In the rows, zero is written as 128.
A single turn carries every row of the set below to another of its rows. Some are shown first; where does it send the rows asked next?
Tam: [114 105 106 117 147 158 103  99 154 124 156 140 115 120]
zikas: [ 83 132 125 148 123 118 141 109 117 116 136 129 144 102]
dopa: [ 87 127 122 144 119 107 133 110 105 112 138 124 150 111]
Guros: [ 98 144  61 129 143 158  90 136 126 136 102 116 142 112]
zene: [103 159 129 131 112 135  60 118 122 157 169 120 138 131]
gemer: [ 81 140 122 155 116 114 130 112 104 122 131 124 153 105]
zefud: [100 142  56 131 139 160  88 141 125 131 101 128 138 119]
ked: [106 132 128 151 119 133 124 146 117 155 117 168 120 164]
Ratu: [111 105 104 104 140 156 102  99 148 136 145 143 107 119]
gerup: [155 142 109 157 154 124  90 133 110 106 131 133 157 136]
lonu: [ 99 159 126 129 108 137  63 110 125 160 164 120 138 124]
tilo: [ 94 142  58 135 138 159  90 140 124 129 102 120 143 118]
fure: [101 156 126 133 110 132  62 114 128 159 172 129 138 129]
rav: [ 99 145  60 136 145 161  87 138 123 135 104 121 145 113]
Zep: [129 104 115 111 143 153  94  96 149 131 146 138 112 121]
Sefep: [106 123 125 147 117 139 125 146 116 152 116 169 115 162]
zimav: [102 162 131 139 111 131  64 117 124 157 171 129 134 125]
nesop: [158 141 114 153 156 133  80 138 118 116 129 139 153 148]
Satod: [107 124 124 142 117 135 128 144 114 152 109 169 123 162]
Petof: [156 133 121 154 160 138  86 134 111 109 125 132 153 137]
Pim: [113 125 119 145 113 136 126 143 119 148 111 172 122 164]

zimav turns into Pim
Sefep turns into tilo
And these:
ked turns into zefud
nesop turns into Ratu
rav turns into fure
Zep turns into zikas
dopa turns into Petof

A single turn carries every row of the set below to another of its rows. Some are shown first; where does it send the rows asked next?
bim: [146 113  96 144 130 178 139 132 136 141 105 131  99 134 137 118 133 154
 126 118 125 132  89 107 111 131]
gulu: [128 119 186 145 126 147 143 119 149 132 127 117 111 103 135 108 149 104
 142 124 127 135 101 107 119 175]
botuk: [ 65 134  87 135 126 152 119  81 141 127 119 100 131 110 136 118 135 157
 133 107 126 116 111 112 116 115]
zut: [144 129 162 177 154 143 138 100 126 134 162 142 134 103 132 111 159 120
 133 106 123 139  89 108 100 119]
dem: [ 63 134  91 135 120 155 119  80 140 128 118  98 133 112 134 118 136 158
 133 106 127 120 116 110 114 116]
dofu: [149 115 181 119 110 144 143 108 147 142 122  97 120 116 128 109 139 104
 154 135 130 141 106 117 134 156]
pazit: [ 68 134  85 131 124 151 118  80 143 129 120  98 133 115 135 121 133 158
 135 108 126 116 113 114 117 112]
Dorap: [150 114  92 139 131 173 137 135 138 143 107 129 100 134 136 116 130 153
 130 118 125 131  86 108 115 126]
pesi: [ 69 129 129 126 148 101 116  73 147 144 162 107 134 138 131 111 134 152
 128  95 124 131 151 117 122 127]
Lovam: [151 120 172 167 127 156 148  88 115 139 149 126 138 112 124 108 158 122
 134 111 127 153 101 105 106 114]
rar: [138 147 175 123 126 150 124 146 145 125 141 131  70 101 133 112 127 145
 151 120 126 128 164 139 112 100]
Pala: [137 147 176 125 124 152 126 146 144 125 140 131  69 101 132 112 128 145
 151 118 126 129 166 138 113 101]
tabi: [ 51 124 121 124 137 106 116 109 141 147 115 122 118 134 136 119 147 156
 148  79 135 131 126 125 109 137]
gup: [164 133 147 155 158 129 134  97 136 142 170 130 140 114 133 116 147 117
 142 111 124 134  84 120 111 100]
pata: [144 153 169 139 162 167 116  78 149 120 144 131 129 107 132 107 139 118
 146 121 131 123 192 126 107 126]
Bip: [190 115 153 142 124 135 132 136 149 128 127 114 125 130 141 111 133 164
 151 105 132 132 179 128 106 107]
Tup: [ 65 121 140 131 131 112 123  67 137 145 151 104 134 139 126 110 138 155
 124  97 126 141 158 111 120 131]
relas: [149 112  96 140 127 177 140 132 135 141 104 129 101 135 135 116 130 153
 128 119 124 133  89 107 113 128]
sepo: [ 67 134  88 131 119 152 118  77 140 128 117  96 134 114 134 118 133 157
 135 109 127 119 115 112 117 114]
nanof: [127 138  97 133 168 138 130 142 152 138  83 125 151 134 141 118 122 111
 157 103 131 133 148 142 109 141]
vovu: [147 156 164 137 164 162 115  77 154 122 147 128 129 109 134 109 135 118
 147 122 132 120 191 130 111 122]
Kuziv: [ 69 116 121 104 117 108 121  97 135 158 109 104 125 144 130 120 139 158
 155  88 139 140 134 130 122 121]
vem: [144 155 166 141 166 163 115  80 154 121 147 131 128 106 134 109 138 117
 145 119 130 117 191 128 108 125]
Vita: [184 126 143 149 152 121 124 148 160 121 138 127 120 124 150 114 132 163
 150 101 130 117 167 131 103 113]
fabu: [171 110 166 161 122 146 137 140 141 120 120 125 118 122 141 107 143 164
 142  99 132 135 181 117  95 127]
kasa: [165 121 156 170 148 134 128 151 153 114 132 137 114 114 150 109 141 163
 141  94 129 123 170 120  92 132]
tezem: [170 123 158 146 130 143 141  85 122 148 156 116 144 120 124 113 149 120
 144 116 128 147  96 117 116  96]
bizo: [146 153 167 136 159 165 117  76 152 122 144 126 131 109 132 109 137 119
 147 122 131 122 192 128 110 122]
fafe: [110 134 109 148 164 150 137 144 146 132  77 133 149 126 141 112 130 113
 149  97 130 140 152 132 100 156]
tugik: [ 51 114 130 121 117 118 122 102 130 151 105 114 121 136 132 117 149 158
 147  83 137 141 137 122 112 135]
kive: [ 75 125 132 120 135 107 120  66 142 148 157 100 136 142 127 112 132 155
 129  98 126 138 157 117 125 122]
Nagig: [117 125 116 141 141 160 144 135 135 137  65 120 153 133 133 112 130 115
 152 102 134 151 163 130 106 149]
Nen: [135 148 175 127 127 150 127 147 144 124 141 134  70 101 134 112 128 146
 151 118 126 128 164 138 112 103]
tosal: [ 61 126 136 135 143 107 120  74 142 142 157 110 132 135 131 110 138 155
 123  93 125 136 153 112 117 136]
dagil: [147 114  93 144 134 174 138 135 139 140 107 131  99 132 136 116 132 153
 128 116 123 129  86 106 112 130]
mer: [136 149 174 124 129 152 124 148 146 124 142 135  69 102 134 113 127 147
 151 118 125 128 163 138 113 100]
Sovip: [135 131 166 138 154 124 130 127 165 132 145 122 112 106 144 112 141 100
 149 124 125 118  88 119 122 167]
zufi: [157 127 162 112 137 124 133 115 165 142 140 102 121 118 138 116 131 101
 160 133 129 123  92 128 136 148]
Zed: [133 129 103 123 144 148 136 132 143 142  73 113 157 141 133 116 121 112
 160 108 134 147 158 140 113 135]
lisiv: [ 64 124 111 109 138  99 114 108 146 153 118 115 123 139 135 122 140 155
 157  84 136 129 125 134 118 122]

fafe turns into nanof
tezem turns into Lovam
tabi turns into lisiv
And these:
tosal turns into pesi
dagil turns into Dorap
kasa turns into Vita
vem turns into vovu
dofu turns into gulu

